The same turns and mirrors carry the whole set onto itself, and each row onto the other rows of its family. Which rows share a family with each named row? Give them in list order.
These 32 rows form 4 families of 8 rows each.
j_228: [-12   6  20   0  10   2 -12  -8  -1 -12  -4  -5  -1  -5  -6   7   2  11]
j_805: [ -4   6   8 -11   2   4  -3  15   5   4   8   3  18  24  17  -6   9  -3]
j_943: [  2   3  10 -10   1  -1  -1  15   4   8   3  -1  18  25  11  -7   9  -5]
j_466: [-10   2  23  -4   4  -5 -14  -6   9 -12 -12  -7   1  -2  -7   4  -6   6]
j_515: [ -9   2  22  -3   5  -1 -14 -10   6 -12  -5 -10  -2  -5  -6   4  -2   9]
j_983: [-14   6  22  -4   7  -5 -12   0   7 -13 -15  -4   6   1  -7   7  -6   8]
j_232: [  2  12  24  -5   7  -1 -12   2   5  -8   6  -1  23  22  17 -11   5  12]
j_216: [-2 10 14 -9 -1  4 -3  8  1 11 12 -6 15 22 16  1 14  1]
j_496: [-9 -2  2 -6  4  6 -4 -6  3 -4 -5 -1  2  0 -6  9 -8 -6]
j_735: [ -1  13  23  -9   7   1 -16  12   7  -3   2 -11  14  19  20 -12  10  10]
j_172: [ -8   1  15  -7   9   5  -5 -16   3 -14  -6  -5  -1  -1  -4   5  -2   9]
j_732: [ 10   6  20  -8   9   0 -13   4  -4 -10   8   0  15  18  12 -15  12   7]
j_822: [-15   3  22  -4   6   1  -7  -3  -3 -16  -4  -8  -2  -2  -9   5  -1   7]
j_840: [-12  -3   7   5   7   3  -7  -2   7   3  -5   1   6  -2  -6   9  -5  -8]
j_594: [ -9   1  16  -9   7  -2  -5 -10   8 -15 -16  -1   5   3  -7   4  -8   5]
j_606: [  2   9  22 -11   8  -1  -9   6   7 -11   4  -8  20  24  15 -14   6  13]
j_742: [ -4   8  13  -1   7   8  -5   9   5  10   8  -4   9  20  21 -10  16   3]
j_854: [-21   1   5   4   2   5   0  -2  12   2  -3  -5   2   2  -1   7  -9   3]
j_847: [  8   5  26 -13   8   1 -14   3   3  -9   5   1  15  19  15 -12  15   5]
j_591: [-19  -4  12   5   8   8   1  -6  13  -1   1  -9   7   2  -3   5  -9  -3]
j_142: [  3   7  27 -15   8   1 -12   4   8 -10   4  -4  18  21  17 -11  12   9]
j_603: [-16   3  24  -6   5  -3  -7   1   2 -16  -9  -8   2   1  -9   4  -5   6]
j_299: [ -3   7  14  -3   4   1  -6  16   9   9  -2   1  15  23  19 -11  11  -2]
j_324: [-1  6 10 -9  4  8  1  7  2  8 14 -9 13 23 16 -5 14  3]
j_378: [ -5   7   8 -10   3   9  -2  11   3   5  14  -1  14  22  19  -5  12   0]
j_942: [  7  10  23  -3   8   0 -15   0   0  -7   8   4  20  19  15 -13   9  10]
j_360: [-15  -7  10   6   8   5  -1  -4   9  -1  -1  -3   7   1  -6   4  -9  -9]
j_406: [  6   9  21  -5   7   1 -20  11  -1  -3   3  -2  11  15  17 -14  14   3]
j_909: [-21   2   9   3   9   7  -2  -4  15   3  -2 -10   7   1   0  11  -7   2]
j_614: [  0   9  14 -10  -3  -1  -3  12   2  11   7  -1  18  23  13   0  11  -4]
j_139: [-17  -2   4   6   2   3  -3  -2   7   3  -4   1   0   0  -4   6  -8  -2]
j_940: [-16   2   3  -8   5   7   0  -6  10  -4  -4 -10   5   3  -2  11 -11   1]

Same family as j_847: j_805, j_466, j_515, j_854, j_142, j_378, j_139
Same family as j_909: j_228, j_943, j_983, j_732, j_840, j_606, j_324
Same family as j_735: j_496, j_172, j_594, j_742, j_299, j_406, j_940

The same turns and mirrors carry the whole set onto itself, and each row onto the other rows of its family. Which rows share a family with each named row? Give them in list order.
These 32 rows form 4 families of 8 rows each.
j_132: [15 -3  8  2 -9 -3  7 -5  3  8]
j_815: [-13  -8  -5   8  -3   4   1  -3   9  -8]
j_381: [ 6 -7  4 -1  2  2 13 10 16  0]
j_568: [  0   7  11   1  -2 -13 -12   5  12  -3]
j_369: [ -2  -5   8   0  -2  -9  -9  -9 -11 -14]
j_553: [ 12  -4  19 -13   8  -8   0   1   4  -4]
j_831: [ -1   3  17   2   1 -19  -6   0   4   4]
j_613: [-10  -5  13   2   4 -15  -9   8  13  -5]
j_713: [  1 -16   7   4  16  -1  -9   4  12 -11]
j_530: [  3 -16   9   0   6   7  11  -7  -5  -8]
j_806: [ 5 -7  9  3  0  5  6 15 15  3]
j_598: [  3 -14  15   3   0  -2  -4  10  17   8]
j_5: [ -2  -2  10  -5  11  -8  -7  -5 -12  -5]
j_111: [  3 -19   6   2   0   9   9   1  -8  -8]
j_136: [-10 -12  -7   3  -7  -7  -2  -3  -1 -12]
j_336: [  4   8   8   1  -9 -14   5  -6   5  -2]
j_706: [ -4 -15   9   8  13  -2 -11   8   5 -11]
j_771: [-13 -17   6   3   7  -9 -13   6   0  -3]
j_723: [  8 -10  14  -2  13   1  -6   0  -7   7]
j_881: [ -2   3   7  -9 -11  -4  10  -6   0  -2]
j_727: [11 -3 21 -3  8  1  0  4  9  6]
j_371: [ -6 -10   0   7 -15 -13   1   2  10  -1]
j_783: [  4 -23  -3   3  -3   7   1   2  -1   2]
j_414: [  3 -13   4   5 -10   1   6   6  19  -1]
j_33: [ -4   4   4  -6  -1 -11  -9   5  17  -4]
j_528: [ -7  -5  10  -5   3  -6 -12 -12  -4 -12]
j_343: [ -1  -6  -1   2  -2 -11  -1  -9 -14  -3]
j_429: [ -3 -23   7  -1  10   7  -7   7   3  -5]
j_622: [-12  -8   0  11 -12   0  -1   1   8  -9]
j_221: [  7   3   8  -5 -16  -1   7  -2   0   0]
j_870: [12 -9  1 -2 -3  8  7 -8 -6 -1]
j_350: [15 -4 17 -8 10 -4 -3  5 -4 -3]

Same family as j_111: j_568, j_369, j_806, j_706, j_622, j_221, j_350
Same family as j_530: j_815, j_381, j_553, j_713, j_881, j_33, j_528
Same family as j_831: j_132, j_598, j_771, j_723, j_371, j_783, j_343

The same turns and mirrors carry the whole set onto itself, and each row onto the other rows of its family. Which rows share a family with each named row? Give them in list order.
These 16 rows form 4 families of 4 rows each.
j_348: [-1 12  2  2 10 -7 -9 -1  5 -2 23]
j_291: [-11  -6   1 -11   7   2  -5   6  -4 -12  -6]
j_898: [12 10  6  1  9 -7 -7 -2  9  2 17]
j_537: [ -4   7  -3  10   8   7 -13 -13   9   6  11]
j_320: [ 4 12  6  0 11 -8 -3  1 10 -4 21]
j_400: [ -5  -9  -6 -12   5   1   0   8  -7 -11   0]
j_319: [ -3   7  -2   7   4   9 -14  -2   8   8  14]
j_191: [  7  -9  -5  -1   1   1   5  -6  -3 -11 -11]
j_817: [ -1   9   0  10  10   4  -9 -11  16   5   9]
j_989: [  5  12   3   3  13 -12 -14  -1   5  -7  15]
j_766: [ -6  -7  -4 -11   4   0   4  12   0 -10  -3]
j_273: [-4  3 -8 10  6  5 -5 -6 16  7 14]
j_529: [  6   0  -9  -4   5  -1   6  -7 -13 -13  -3]
j_164: [  7 -10  -5  -1   1   1  11 -10  -5 -11   0]
j_477: [-10  -2  -5 -11   3   2   5   5   0  -6 -10]
j_293: [  7  -7  -9   0   2   0   0 -11  -9 -10  -7]

Same family as j_319: j_898, j_529, j_477
Same family as j_348: j_400, j_191, j_817
Same family as j_273: j_291, j_989, j_164

